-3.993	14.237	8.973	1.206	0.618	10.824	-20.417
0.770	23.986	-15.178	12.878	-5.130	-12.793	10.740
-16.082	21.754	-0.379	18.559	2.308	-11.876	-1.853
-> 10.824

1.01	1.20	1.34	0.60	-1.38	-1.20 -> -1.38

17.37	14.19	13.69	17.81	-7.46	15.49	-12.52 -> 15.49

2.1	-0.3	-0.2	-1.3	-0.3	0.4	-0.3
-0.2	-0.3	-0.2	-0.2	0.7	-0.1	-0.3
-0.2	-0.3	-0.7	-0.2	-0.3	0.4	-0.3
-> 0.4

-0.180	0.067	-0.112	0.080	0.056	0.175 -> 0.056

-4.66	15.88	-19.40	7.74	-12.08	7.83 -> -12.08

-230.378	-95.476	87.703	198.817	104.098
232.537	186.632	106.879	146.215	44.612
-120.080	-69.338	142.671	113.251	42.558
-> 198.817

15.24	3.06	-2.87	3.63	18.02	-0.65	11.48
-14.36	-7.49	-9.08	-16.10	0.10	-11.75	-12.61
-> -0.65
---
[28  9 63  3]
28
[-58  45 -25   2   6]
-58
[ 62 -57  55 -24  -9  25  28]
62
[ 18   2  63  30 -16 -43  38]
18
[ 44 -59  21   9 -54  28]
44
[-60  12 -27  16 -15  19 -11]
-60
[ 60 -61  57  23  41]
60
---
[-0.083  0.103 -0.129  0.123] result: 0.103
[-16.21  19.81   8.78  14.28 -13.35   7.30  18.29] result: 19.81
[ 120.60  -89.30   71.15 -148.41] result: -89.30
[ 11.065  13.488 -13.399  12.371] result: 13.488
[  33.460  -21.150 -102.506  -57.516 -149.118  193.722] result: -21.150
[ 0.15  0.04 -0.12 -0.03 -0.05  0.04  0.19] result: 0.04
[-100.3 -128.9 -176.5  135.0] result: -128.9
[ 0.06  1.06  1.72 -1.55] result: 1.06
[-0.02 -0.09 -0.15  0.00  0.13] result: -0.09
[ 109.298  -80.729  166.067  131.232 -116.837  -74.348  -33.352] result: -80.729
---
Input: -65,-69,-1,76,23,58
Output: -1

Input:
82,25,-33,21,6
-27,-32,-57,-26,-56
-37,20,-34,-76,-36
Output: 20

Input: -51,-11,-11,-58
Output: -51

Input: -18,57,82,-1,16
Output: 57

Input: -19,-9,-80,80,-1
Output: -9

Input:
-10,-14,-2,15,2,-3
-31,-30,53,31,-73,14
-48,-18,69,32,-75,-15
Output: 69

Input: -33,40,-59,35,-25,-78
Output: -59
---
[[  2   5 -10 -14 -16 -33]
 [-34  73 -51  54 -50  41]
 [ -6  -9  -4  -3  -8  13]]
-10

[-11  -1  15 -60  11]
15

[-17 -48 -29 -22 -61  52]
-29

[[  9 -72   5  -8  30  54 -23]
 [  0 -11  18 -33  28  -9  -8]
 [  0  -6   1   1   4   6  -1]]
5

[-76 -14   4 -52 -18  -3  -6]
4

[ 13  74  81 -68 -64]
81

[[-28  57  -4 -80  16 -12]
 [-15 -71  82   7  59  -8]
 [-10  34   6 -66  20  42]]
-4
---
[6158 3822 1147 2385 9867 3402 3283] | 6158, 3283
[6 4 1 6 8] | 6, 8
[ 9 85  2 93] | 9, 93
[14 95 46 86 41 15] | 14, 15
[7760 2922 5416 3050 8004 8064] | 7760, 8064
[6000 8303 4092 1720 7359 4085] | 6000, 4085
[2 3 3 8 3 4] | 2, 4
[-24 -35   3  31 -27 -12  29] | -24, 29
---
Q: [ 13  17 -12  10 -14 -19 -58]
A: 10

Q:
[[  2  43  43 -32]
 [-23   1   1 -31]
 [ 63 -54 -54  10]]
A: -32

Q: [-19  -2 -60 -20  78]
A: -20

Q: [-11  -8  -4  81 -37   0]
A: 81

Q: [67 52 26 40]
A: 40

Q:
[[ 13 -24  44  20 -25 -14]
 [-57 -70 -10  11 -47  81]]
A: 20

Q:
[[-81  23  -6  24  33  16  15]
 [-49 -52 -38  -9  65 -25  35]]
A: 24
---
[[15 57 67  6 89 54 57]
 [57 59 40 52 47 45 36]] | 45

[-38   5 -30  28  21  36] | 21

[8 8 1 4] | 1

[[5 1 5 5]
 [3 1 8 5]] | 8

[[6259 3486 2168 7547]
 [7336 2275 2548 8103]] | 2548

[[5957 5207 5004 5731]
 [6491 5769 7794 5444]
 [5643 3759 3160 5611]] | 3160
---
[[  1   4  -2   1  17   0   2   5  -6   3   0   0   8   2]
 [-40  -8   2  -1 -60   0  -6   2   0  -3   0   1  19  -7]
 [-78  -5   1   1 -75   0  -2   4   8   5   1  -1  52  -3]
 [ 44  -5   1  -1  61   0  -2  -7   5  -1   0   0 -58   5]
 [ 64   0  -1   2  75  -1   0   9   6  -1   0   1 -71  -7]
 [ 45   4  -1   2   6   0   1   6  -9   0   0   0  12  -9]
 [-14  -6  -1   1   3  -1  -1   0  -7   0   0   0  12   6]
 [-59   4  -4   1 -50  -1   5   4  -8  -6  -1   2  64   2]
 [ 33  -1   1  -2  43   0  -1   1  -5  -3   0   1 -48  -3]
 [-29   7  -1   3 -28   0   4  19   4   7   1   0  23  -5]
 [-58   0  -1   2 -70  -1   2   3   9   1   0   1  61  -7]] >> -7

[[ 41  -7   6 -14  27 -18  19   4]
 [ 38  -5   6  -2  32 -26  19  13]
 [ 59 -11  32 -14  31  -8   7 -10]
 [ 39  -3   3  -3  21 -20  20  16]
 [ 44  -5  18   9  32 -23  15  16]
 [ 61 -13  29 -25  27  -3   8 -18]
 [ 48 -11  10 -32  27 -10  17 -15]] >> -15

[[ 73 -13 -28 -11   7   3 -44   5   2  11  18 -24  -5]
 [-50 -33 -25 -27 -17 -11   4  19  13  17 -43  -7  -8]
 [-59 -16   1 -12 -11  -6  74   4   5   3 -37   7  -3]
 [-50 -13 -17 -12 -15  -9  13   9   9   8 -45   0  -7]
 [-45 -21 -22 -18 -12  -5 -12   2   8   4 -33   0 -11]
 [ 27   4 -29  -1   2  -1 -66   4   0   5   2 -21 -14]
 [ 20 -16 -25 -14  -5  -6 -17  19   7  17 -13 -21  -5]
 [ 10   4 -32  -1  -4  -6 -67  11   2   8 -12 -22 -15]
 [-31  27 -25  14 -14 -11 -65   9   0   1 -40 -13 -16]] >> -16

[[ 71   2  52  33 -70 -25 -44  28]
 [-32  18  58  52   1  15 -29 -67]
 [-41  73 -54 -38 -35 -14 -64  51]
 [  7 -63  27  76 -57 -43  68  22]
 [-60 -25  50 -52   8   1  48  52]
 [ 70  32   2  -2  81 -25  45  25]
 [ 37  51  18  57  -1 -52  63  55]] >> 55

[[ -5  -3  -3   0   0  -4]
 [ -3  -1  -9  -5 -10  -4]
 [-76  28 -33 -42   8   4]
 [  3  -1  -4   3  -2   1]
 [ 14   5  -7   6 -49   4]
 [ 14 -16  -1  -1  12   4]
 [  7   5   0   1 -35   1]
 [-15 -14   8  12  31 -12]
 [ -4 -18  -1  -6  -2  -3]
 [-15 -13   5  10  25 -13]
 [  5  19   0   8   4   3]] >> 3
